First come named moves, each a turn or a mirror, each shown by rows before and after it. For each pair of rows after them, which moves, in which order, take the first row to the second? The first pair is done for you.
C (before -> after):
-.07 -.21 -.01  .31 -.18 -.02  .06 -.08  .08 ->  .10  .02 -.05  .10  .19 -.20 -.12  .24  .11
 .15  .20 -.04  .10  .12  .14 -.06  .08 -.03 ->  .07  .09 -.01  .20 -.07  .23  .03 -.08 -.05
-.13  .03  .02 -.25  .05  .10 -.03 -.07 -.12 -> -.14  .02  .03 -.24  .01  .11 -.02 -.10 -.13
V (before -> after):
-.12 -.19  .10 -.14 -.14  .09 -.05 -.15 -.12 -> -.22 -.05  .05 -.18 -.07  .12  .19 -.07  .04
 .29 -.01  .03 -.02  .31 -.09 -.21  .20 -.03 ->  .18 -.12  .04 -.14  .32 -.20 -.15  .21 -.01
 .13 -.03  .01  .29 -.12  .00 -.20 -.03 -.09 -> -.10 -.28  .03  .05 -.12 -.24 -.08 -.01 -.05
-.10  .06  .04 -.29  .07  .21 -.22 -.03 -.09 -> -.16  .06  .02 -.33  .09  .18 -.14  .00 -.04
X (before -> after):
-.09 -.41 -.04  .14 -.28 -.23  .00 -.18 -.04 ->  .05  .36 -.15  .21 -.07  .26  .24 -.06  .18
 .11 -.03  .00  .07 -.03 -.26  .00  .11 -.10 ->  .16  .20 -.04  .09  .03 -.13  .07  .14 -.03
 .08  .19 -.06  .23 -.12  .06 -.01  .05  .08 ->  .02 -.12 -.02  .20 -.20 -.14 -.10  .01 -.01
-.05 -.25  .10 -.44  .08 -.22  .00  .03 -.09 ->  .05  .26  .03 -.40  .22  .10  .16  .11  .05
E (before -> after):
-.08  .27 -.03 -.28  .08  .19  .04 -.02  .02 -> -.14  .22 -.05 -.10 -.01  .18  .26 -.02  .16
 .07  .03 -.03  .14  .01 -.07  .06  .05  .12 -> -.01 -.11  .01 -.05  .01 -.18  .00  .04  .06
 .17  .18  .07 -.29  .00  .17 -.30 -.01 -.19 ->  .11  .21 -.01  .28 -.18  .25  .22 -.02  .17
 .01 -.10  .03  .10 -.25  .23 -.05 -.25 -.12 -> -.03 -.16  .04  .04 -.25  .18 -.06 -.25 -.13
Now pairs of rows:
Each pair is two moves apart.
-.16  .06  .01 -.13  .04 -.02  .19  .03  .07 -> -.05 -.20  .06  .03 -.09 -.10 -.07 -.07 -.11 => V X
-.03 -.08  .03  .09  .10 -.02 -.09  .01 -.02 -> -.03 -.01  .02  .13  .07  .10 -.01 -.04  .00 => X C
-.21 -.14  .03 -.03 -.37  .16  .11 -.31 -.06 ->  .00  .16  .00  .10 -.29  .36 -.03 -.27 -.09 => E E
-.12 -.05  .01 -.16 -.02 -.20  .22  .14  .09 -> -.12  .07  .00 -.11 -.05 -.07  .31  .11  .13 => C X
-.06  .08  .10  .21  .02  .15  .18 -.08  .15 -> -.16  .13  .13 -.12  .12  .15  .17 -.05  .12 => E X
-.02  .24 -.08 -.09  .02  .26  .09 -.14 -.06 -> -.16  .02 -.04 -.30 -.01  .09  .07 -.16 -.11 => E E
 .23 -.02 -.01  .04  .11 -.38  .02  .32  .29 ->  .04 -.23  .04  .29 -.31 -.12  .25 -.05  .28 => X C
 .08  .36 -.03 -.17  .19  .18 -.10  .08  .00 -> -.08 -.05  .05 -.02 -.23  .26 -.10 -.28 -.17 => C V
 .26  .01  .02  .25 -.06  .02 -.34 -.02 -.15 ->  .08  .42 -.04 -.04  .15  .17  .07  .12  .13 => V X
-.02  .12 -.02 -.11  .14  .25 -.05 -.02  .09 -> -.12 -.23  .03 -.08 -.04  .11 -.09 -.14  .00 => C X
 .00  .00 -.04  .07 -.06  .13  .11 -.10  .08 -> -.03 -.09 -.02  .05 -.08  .07  .11 -.11  .07 => X V
-.06 -.03 -.10  .03 -.13  .11  .06 -.08 -.17 ->  .04  .07 -.12 -.11  .07 -.03 -.06  .10 -.17 => C V
-.16 -.10  .21  .05 -.29  .25 -.07 -.24 -.26 -> -.14  .13  .15 -.38  .24 -.13 -.10  .23 -.10 => V C
 .03  .07  .07 -.10 -.19  .08 -.09  .06 -.03 -> -.06 -.03  .08 -.08 -.23  .02  .01  .05  .01 => E E
-.13  .09  .05 -.06 -.10  .23 -.16 -.16 -.01 -> -.05  .10  .05 -.18  .08  .06 -.30  .00 -.03 => X C
-.14  .27 -.12 -.25  .23  .12  .07  .00  .03 -> -.27  .06 -.07 -.24  .00  .20  .10 -.22 -.06 => C E
 .10 -.16  .07  .01 -.02 -.06  .00 -.03 -.05 ->  .13  .04  .04  .05  .00  .11  .10 -.03  .02 => X C
-.18  .06  .04 -.31  .16 -.14  .11  .14  .12 -> -.08  .19  .04  .13 -.14  .30  .19 -.12  .10 => V C
 .04  .15  .05 -.32  .10  .06 -.18  .03 -.15 -> -.02  .09  .07 -.01 -.19  .30  .01 -.21 -.12 => C E
-.35 -.13 -.10  .28 -.07  .06  .48  .08  .30 ->  .15  .46 -.09  .02  .25  .39 -.27  .15 -.08 => E E
 .04 -.17  .00  .06 -.06 -.18 -.05  .04 -.13 ->  .05  .04 -.01 -.16  .10 -.12 -.07  .12 -.13 => V E
-.24  .12 -.05 -.08 -.07  .08  .24 -.03  .09 -> -.10 -.18  .00  .10 -.23 -.02 -.11 -.15 -.15 => V X
 .04  .29 -.02 -.05  .06  .14  .10 -.01 -.03 -> -.16 -.01  .00 -.11  .02 -.10  .26  .02  .05 => X V
 .02 -.12 -.06  .07 -.01 -.23 -.14  .04 -.06 ->  .10 -.03 -.06  .11 -.02 -.11 -.22  .00 -.12 => C E
-.18  .04 -.07  .18 -.04  .18  .16  .09  .06 -> -.20 -.09 -.05  .22 -.09  .10  .15  .07  .05 => X V
-.10 -.23  .09 -.20 -.15  .11  .03 -.08  .08 -> -.07 -.05  .08 -.32 -.05  .19  .02 -.03  .11 => V E
 .06 -.05 -.02 -.12  .12 -.03 -.12  .21  .00 -> -.09 -.18  .00  .04 -.15  .13  .09 -.03  .02 => V C
 .26  .07 -.16  .20  .40 -.43 -.07  .50  .18 -> -.13 -.44 -.09  .53 -.25 -.23  .35 -.03  .19 => E C
 .11  .13 -.02 -.08  .09  .01 -.14  .06 -.05 ->  .07  .10 -.02 -.16  .10 -.03 -.13  .05 -.06 => V X
 .18  .02  .01  .18  .09 -.11 -.31  .19 -.15 -> -.21 -.34  .05  .08 -.16 -.19  .04 -.01 -.08 => C V
 .00  .10  .01  .33 -.10  .15  .17  .04  .18 ->  .08 -.03  .02  .11  .16 -.25 -.12  .29  .11 => X C
-.16 -.19  .02  .01 -.17  .07  .11 -.12 -.06 ->  .01  .09  .01 -.13 -.02  .22 -.11 -.08 -.16 => E X
 .08  .14 -.02  .09 -.06  .25  .00 -.07 -.04 ->  .08 -.10  .02  .11 -.12  .11 -.14 -.11 -.14 => X E
-.07  .21 -.03 -.16  .10  .11  .18  .03  .11 ->  .15  .16  .00 -.13  .11  .09 -.22  .00 -.12 => X E
 .07 -.09 -.07  .16 -.05  .14  .28 -.09  .06 ->  .07 -.30 -.03  .10 -.10  .03  .12 -.14 -.08 => V V
-.01 -.51  .09  .13 -.04 -.51 -.03  .08 -.11 ->  .23  .27 -.04  .53  .10  .01  .28  .21  .19 => V V
-.09  .36  .07 -.14  .13 -.07  .16  .16  .06 -> -.27 -.08  .14  .00 -.24 -.08  .23 -.14 -.03 => C X
 .08  .10 -.06  .06 -.01  .15 -.04 -.01 -.10 ->  .06  .11 -.06 -.02  .01  .15 -.04 -.01 -.11 => V X
 .01 -.24  .09  .11 -.05 -.20  .18 -.07  .04 -> -.08 -.14  .10 -.21  .05 -.18  .19 -.04  .02 => X E
 .12 -.12  .05  .02  .03 -.08  .13 -.03  .03 ->  .07 -.10  .05 -.10  .06 -.09  .12 -.03  .02 => X E
 .10  .18 -.11 -.02 -.06  .14  .26 -.05  .11 -> -.04  .01 -.08 -.25 -.06  .00  .27 -.06  .07 => E X
-.29 -.15  .04 -.23 -.22  .05  .18 -.21 -.02 ->  .03  .39 -.05 -.24  .20  .08  .02  .15  .06 => C V
-.08 -.05  .00  .18 -.19  .15  .15 -.23  .04 -> -.02 -.03  .03 -.31  .14 -.11 -.19 -.02 -.11 => E C
 .14 -.22  .10  .28 -.17 -.13  .01 -.08 -.02 -> .27 .24 .03 .24 .06 .05 .06 .09 .11 => X C
-.08 -.01  .02 -.12 -.08  .09 -.09 -.10 -.15 -> -.03  .13 -.01 -.15  .00  .12 -.09 -.04 -.12 => X C
 .17  .12 -.03 -.18  .12  .05 -.28  .06 -.16 ->  .19  .29 -.11  .13  .09  .17  .01  .11  .06 => V E
-.02  .03 -.05  .13  .06  .06  .17  .09  .17 ->  .03 -.24  .01  .10 -.02 -.06 -.14 -.01 -.04 => V V
 .03 -.16  .00  .18  .04 -.27 -.13  .11 -.02 ->  .15  .17 -.04  .19  .15 -.07 -.16  .16  .00 => E X
 .04 -.19 -.02  .19  .00 -.25  .03  .17  .10 ->  .22  .00 -.01  .29  .00 -.05 -.15  .14  .00 => X V
 .05  .36 -.06  .13 -.03  .37  .10 -.06  .05 ->  .03 -.08 -.01  .37 -.28  .19 -.02 -.21 -.07 => V E
-.16  .02  .10 -.03  .10 -.20  .06  .06  .12 -> -.09  .14  .09  .21 -.03  .03  .09 -.06  .13 => V C
 .06  .08  .20 -.07 -.04  .00 -.10  .01 -.03 -> -.02  .11  .18 -.13 -.01 -.02  .02  .05  .06 => V V
-.10 -.08  .08  .01 -.17  .09  .06 -.13 -.05 ->  .01  .14  .04 -.15  .14 -.05 -.02  .13  .02 => V C
-.11 -.13  .02  .01 -.10 -.08  .09 -.04  .06 ->  .08  .11 -.02 -.05  .12 -.08 -.08  .12  .05 => C E
 .09  .19 -.08  .14  .07  .10  .09  .12  .11 ->  .02  .13 -.07  .15  .02  .09  .19  .09  .15 => E V
-.10  .15 -.03 -.21 -.03 -.01  .18  .00 -.11 ->  .07  .12  .00 -.08 -.08  .06 -.08 -.07 -.28 => V V
 .15 -.20  .06  .25 -.03 -.17 -.07  .00 -.13 ->  .00  .02  .01  .19  .08 -.13  .30  .12  .13 => V V
 .27 -.03 -.04  .04  .02 -.28 -.21  .07 -.08 ->  .12 -.01 -.08  .22 -.06 -.24  .22  .08  .18 => X E
 .05 -.19  .03  .23 -.03 -.13 -.08 -.16 -.02 -> -.05  .01 -.02  .21  .05 -.06  .22 -.06  .18 => V V
-.13  .04  .02  .32 -.16  .08  .21 -.12  .22 -> -.14 -.21  .12 -.21 -.06 -.14 -.27 -.16 -.13 => X E
-.01  .01  .01  .00 -.03 -.04  .07  .03  .15 -> -.02 -.08  .03 -.01 -.07 -.08  .02 -.01  .11 => V E
-.01  .19 -.01 -.05  .06  .10  .11  .04  .04 ->  .08  .09  .02  .06 -.04  .14 -.09 -.07 -.11 => V C
-.01 -.08  .02 -.23  .01 -.20 -.29 -.07 -.02 ->  .00  .31 -.03 -.10 -.03  .21 -.06 -.14  .11 => C X
 .01  .18 -.05 -.26  .20  .11 -.17 -.07 -.13 ->  .03  .28 -.12  .16  .11  .22  .14 -.05  .09 => V E
 .14  .04 -.04  .18  .22 -.08 -.07  .00  .02 ->  .05 -.06 -.04  .22  .17 -.13  .08 -.02  .10 => E V
 .13  .04 -.05 -.08 -.04  .18 -.32  .01 -.18 ->  .17  .18 -.13  .14  .11  .06 -.06  .25  .09 => E C
 .07 -.22  .05  .12 -.13 -.12 -.05 -.07 -.03 ->  .19 -.05  .02  .23 -.10  .00 -.08 -.05 -.02 => E E
 .00 -.04 -.02  .29 -.08 -.04  .10  .09  .09 ->  .04 -.06 -.02  .22  .03 -.17  .00  .19  .08 => C X
-.13 -.20 -.04  .09  .01 -.16  .13 -.07  .01 -> -.02  .08 -.10  .12  .17 -.09  .17  .08  .12 => V C
-.05 -.30  .03 -.07  .11 -.36 -.08  .15  .04 -> -.12  .03  .00  .21 -.14  .22  .31 -.11  .18 => X C
-.16  .04  .01 -.28  .20 -.28  .22  .24  .12 ->  .32  .17  .04  .14  .08  .02 -.36  .09 -.21 => V V
 .11  .28 -.14  .17  .13 -.03  .19  .22  .21 ->  .05 -.22 -.08  .37 -.14 -.23  .10  .05  .09 => V E
 .15 -.12  .03  .11 -.15  .01 -.06  .01 -.01 ->  .01 -.18  .04  .04 -.16 -.03  .08  .01  .06 => X E
-.08 -.13  .03 -.23  .04 -.08 -.10  .06  .00 ->  .08  .16  .00 -.12  .08  .16 -.14  .06  .00 => X V
 .06  .10  .00 -.21  .25 -.17 -.29  .05 -.12 -> -.31 -.12  .03 -.08 -.15  .02  .20 -.27  .01 => C V
